Named turns come first, each shown by rows before and after it. Which turns, in which order, take the first row of each pair that follows to the second? Write the first one first, as in the answered first pair.
Q (before -> after):
[ -3  36   1  -8   5  28   6  25  -5 -15   6  23   0   3  11 -21  -7   2
 -17   9   3  12   5  16  -3] -> [ -5  11  -8 -22  -6  25   3  31 -16 -21   7   9  -4  18   8 -25  -4 -13
  -9   9  13   8  10   1  -7]
[  4 -15 -17  -9  -3  -6   3   4  -2  -4   8  -4   0  10  -8  -2  -5  -6
   4   4  12  -7   1 -17 -11] -> [  7  -9  -1   4  10   1  17  -1  16 -10   6  -2  -1   0 -14  17   2  10
  -7   4   4  -4   1  -1  -4]
[-13 -10   5  -4  -5   0 -15   6 -11  -1   5  -9  -6  -2  -5 -19  18 -13
  11   2  -6   0  -5  10   1] -> [-10 -13  12   3   1   1  -9   2  -1  -7   5 -10  -6  -4 -12  -5  28  -9
   7   3  -7  -2  -7  17   5]
T (before -> after):
[-12   8   2   3  10   2   8  15  -7 -22 -19  -3   0  -3  -2   5   7   9
  -5   3  -1  14 -17  -4  -1] -> [-11   8   4   4  14   0   9  12   0 -23 -15   0  -1  -6  -1   5  12   2
   0   3  -2  12 -15  -2   2]
[  2  -1  11 -16 -19  18   6  27  -9   0  -2  -1   0  10  14 -13 -18   6
   4  -7  11   8  -2 -15 -12] -> [  3   9  12 -15 -13  23   3  24 -14   0 -11   1  -4   3  13 -13 -14  11
   0  -9   8  16   4 -12  -1]
[  2 -21   8  -3  17  10  15  19   1 -31  -9 -12 -13  14 -11  22  20  14
  -6   6   5   8  10  -1  15] -> [  5 -18   8  -3  19  10  13  20   5 -29  -9 -12 -14  12 -14  20  22  12
  -5   6   4  10   7  -2  16]
N (before -> after):
[  2  10  12   0   8  -1  -9   8   9 -18  -7   4  11  -7  12 -18   9  -4
  -6   8  -4   6  -1  12  -1] -> [  1   4  14   5  10  -2  -3  10  14 -22  -5   3   6  -4   7 -12  11  -3
  -3  12  -7   3  -4  14  -2]
[ 12  22  20  17  -9   0  13 -11  13  13  35  15  -3 -11  26 -15 -35  11
  -6   1  -2   4   3  -2 -24] -> [ 11  21  20  22  -1  -8   9 -16  20  15  35  16  -5 -17  20  -8 -27   9
   1  -1 -14   1   2   5 -16]
[ 12  24  18   2  -3   8  -3   6   5  -4  -8   4  18  -9  19 -23 -22  10
 -10  -1  13   6  10 -11 -21] -> [ 11  35  21  13   6  -1 -22  -5   7   5 -10  14   6 -22  13 -18  -9   7
   0  -4 -10   7   7   9  -7]
[  7   5  10 -14  -9  -1  15  10  17 -17   2   1   2  -1   5 -26 -23   3
 -12  -1   7  -1   0 -21  -6] -> [  4  21  14 -13  -3  -1  -3   2  10  -6  -3  10  -2  -9  13 -35 -23  -1
  -8  -5  -4   4   1 -13  -2]
Pairs:
(2 to 3 turns a pair)
[ -1  21  12  -9   0   2  -2  18 -10 -18  -4  -2  11  -2  13 -27   0 -11
  -3   2   9   9   0  -3  -1] -> [ -2  16  12  -5  15  -3 -16   7  -6 -19  -9  -3   1  -7   1 -18  15 -17
   8  -1  -6   6  -1   8   9] | Q then N then N
[  3   9  10   1  15 -19 -17  -4  -6  -4   2  11   2 -16   9 -24   6 -13
  -8   1 -19  10   5   9  -6] -> [  3  -1  18   9  22 -16  -2  -4   2 -16   4   4   0 -21  -2  -9  17  -4
 -14   2 -18   9   6  14  -3] | Q then Q then Q
[  5  13  -6  20   6  -2  16 -24  30  21  22  26   6 -14  -5  32  -7  16
  -6   2 -11 -11   0  16   2] -> [ -4  -7 -32  -3 -18 -22  -8 -16   5  34  32  18   5   7  -1   7 -12 -19
  25  -5  -2 -21  -3  -4 -10] | Q then N then Q
[-11 -30 -13 -22  11 -14   0   5 -20 -19   2 -22  -6  25 -10  -4  14 -16
  21  -4  10 -13   6   2   1] -> [-12  12 -12 -18  -1 -16 -24  -3 -26  10   2  -3  -1  11  19 -38  -8 -19
  21  -4   2  -2   3   3  -6] | Q then Q then Q
[  7 -37 -18 -15 -30 -23  15 -16  18  21  15   6  10   0 -10  13  -5  -8
  14 -14  -1   4  -3  -6 -16] -> [  9  -6 -12 -17 -31  -9  14  -7   4  27   2  12  20  -3  21  -7 -26   8
  -5 -15  12  19   3 -12 -22] | Q then N then N
[ -4  -2  11  18  15 -16  -2  -9  36  -3  24  15   1  -5 -15  16  10  -8
  12   5 -17  -6  -4  11   0] -> [ -2  11  17  17   8  -6  14  -1  39  -2  26  20  13  -4   3   9 -13   8
  -8   8  -5   0  -2   5 -15] | N then Q
[ -4 -19 -14   6  -4 -19 -19   0   1   7  14   3 -11   7 -18  13  13 -18
  22  -2  -2 -11   3   1   4] -> [  2 -13 -11  -5 -17   0   5  17  -5  -1  11  -6   3  18   0   1 -14  -2
  -4   2  28  -3   2 -22 -15] | Q then N then N
[ -2 -33  -8 -21  -6   5  15  16 -10 -10  -5 -13   0  16 -12  13   2   3
   1  -4  15  -2   2 -17  -1] -> [  3   0  10   0  12  16  20   2  -2  -4 -19   1  -5  -5  -6  29   8  28
 -23  -4   5   9  -3   5  20] | T then Q
[ -3 -10 -32  -8  -5  -2  -5   5 -28  13  -6  -4  -7   9   0  11 -24  -2
  -7 -25  15   6 -13 -14   1] -> [  4 -15 -20   1  14   6   9   1 -14   0 -10  -5 -11   0 -13  37  -7  12
 -18 -22   8   5 -12  -2  16] | Q then T
[ -6  14  12  17  12  -1  13  -3  24  -2  12  15  13 -15   1  15  -4  12
 -12   3  -5   0   2  18   6] -> [ -2   7   3  -2  -9   7  16  11   2   2   5   1  20   3  16  -9 -25   5
 -14   3  19   7   4 -10 -15] | N then N then Q
[-10   3 -32 -20 -42   2  16 -11 -31  34  -6  12  13   3  15  24 -41  16
  -7 -10  25   3 -17 -19  -5] -> [ -9 -16 -35 -29 -35   9  14  -5 -40  17 -20   0  -1   8   0  34 -18  16
  -6 -14  25   5 -17 -21   8] | T then Q
[ 13  16  35   8   8  19  25   8  26 -28 -34  24   0  -8  -3  21   3  30
 -25   0   1   7  21 -10  -2] -> [ 15 -24  19 -12  -5  16  25  26   8 -40 -33   6  -7  21 -18  22   9  13
 -11  -3  16   0  21 -30 -13] | Q then Q then Q
[ 13 -15   2   1  10   6  19  -8  15 -24  -2   5  -2  -4 -16  41  -2  -2
 -11   0  14  -2  -3  -2  -6] -> [  8  28   2   1  11   3 -25 -19 -14   8 -20  22  -6 -20  12   9  -6 -10
  -5  -8  -4  14  -7  10   5] | N then N then N
[ 18  37  18  -3  16  24  10   1 -32 -15 -39   7   2 -12  25   5 -12  33
 -33 -13  -2  25  -3  -4   2] -> [ 15 -11  -4 -27   5  22  18  11 -47 -29 -37 -17  -1  20   2  10  -2  14
 -16 -13  15  14   0 -23  -6] | Q then Q
[  5 -14   7 -21  -5  13  16  26 -18 -29 -21 -20   4  12   2 -20 -11   4
 -12  -5  27   8   8 -21  -9] -> [  4  15  12 -17  -6  15   4  23 -16 -14 -21 -11   7   2  24 -36 -21   3
 -14  -4  21  16   6 -14 -12] | Q then Q then Q
[ -8  31  25  -6 -11  -7  -8   1   2  18   5  22   6  -7  24 -13 -21   9
 -12   5 -15  -2   0  11 -22] -> [-10 -35   5 -21 -13 -18   1  10   1  -7  13  -4  -4  22 -14   6   4 -17
  12   2  -7 -23   5  -2 -26] | N then Q then Q
[  5 -14  -2   0  -3 -22 -24 -11  12   7  17  -2  -1   4 -19  -5  10 -27
  27  -3 -21 -10  -4  15  -2] -> [  8 -33  -1  -2  -2 -15  10   0  25 -13  22 -12   5  16 -24  10   8 -11
  14   1  -3 -14  -3   3 -10] | Q then N
